50 stands for zero in the data rows.
Some points, one per row:
c(52, 50, 40, 62, 57, 33, 42, 34)
c(64, 43, 43, 63, 49, 65, 44, 58)
c(54, 47, 31, 52, 51, 69, 43, 54)
c(46, 48, 38, 57, 53, 52, 43, 45)
c(55, 55, 66, 46, 46, 18, 59, 62)
c(54, 42, 43, 57, 58, 63, 37, 43)
c(46, 59, 48, 35, 42, 27, 65, 48)
c(37, 55, 53, 34, 43, 44, 67, 50)
c(42, 44, 45, 67, 49, 46, 33, 59)
c(38, 52, 49, 43, 50, 43, 65, 43)
c(64, 41, 42, 62, 55, 44, 40, 53)
c(56, 47, 39, 50, 52, 42, 48, 52)
c(38, 62, 57, 30, 38, 75, 58, 42)
c(50, 47, 47, 47, 50, 44, 60, 54)
c(45, 58, 47, 42, 46, 40, 52, 63)
c(35, 56, 50, 42, 45, 41, 53, 61)
c(60, 45, 44, 57, 57, 35, 39, 51)
c(40, 48, 41, 47, 55, 52, 50, 54)
13 more points follow, each with its number after it:
c(68, 43, 55, 60, 59, 43, 41, 48) 0
c(35, 55, 61, 44, 46, 57, 57, 62) 1
c(45, 65, 56, 31, 35, 60, 58, 42) 2
c(54, 49, 28, 55, 52, 63, 50, 56) 3
c(46, 48, 73, 62, 45, 56, 38, 56) 4
c(59, 51, 46, 41, 49, 51, 63, 43) 5
c(48, 49, 41, 56, 61, 30, 48, 30) 6
c(34, 57, 50, 35, 42, 23, 61, 58) 7
c(37, 57, 58, 41, 44, 42, 50, 65) 8
c(72, 39, 65, 66, 49, 60, 33, 59) 9
c(36, 53, 53, 44, 47, 66, 59, 61) 10
c(44, 47, 40, 56, 58, 41, 43, 32) 11
c(52, 49, 43, 55, 62, 53, 41, 29) 12
Which three of these numbered points are nearest to each point below, ignoring the direction in which the first points spread most? Their numbers follow each, nearest first.
c(34, 58, 57, 41, 46, 38, 54, 62) > 8 7 1
c(46, 66, 55, 28, 33, 73, 59, 44) > 2 10 5
c(68, 40, 53, 58, 56, 53, 38, 51) > 0 9 5
c(48, 48, 62, 67, 45, 60, 32, 53) > 4 1 8
c(46, 53, 47, 51, 47, 55, 54, 62) > 1 8 3
c(53, 47, 47, 52, 49, 57, 57, 57) > 3 5 1
c(53, 47, 44, 51, 69, 57, 49, 34) > 12 5 11
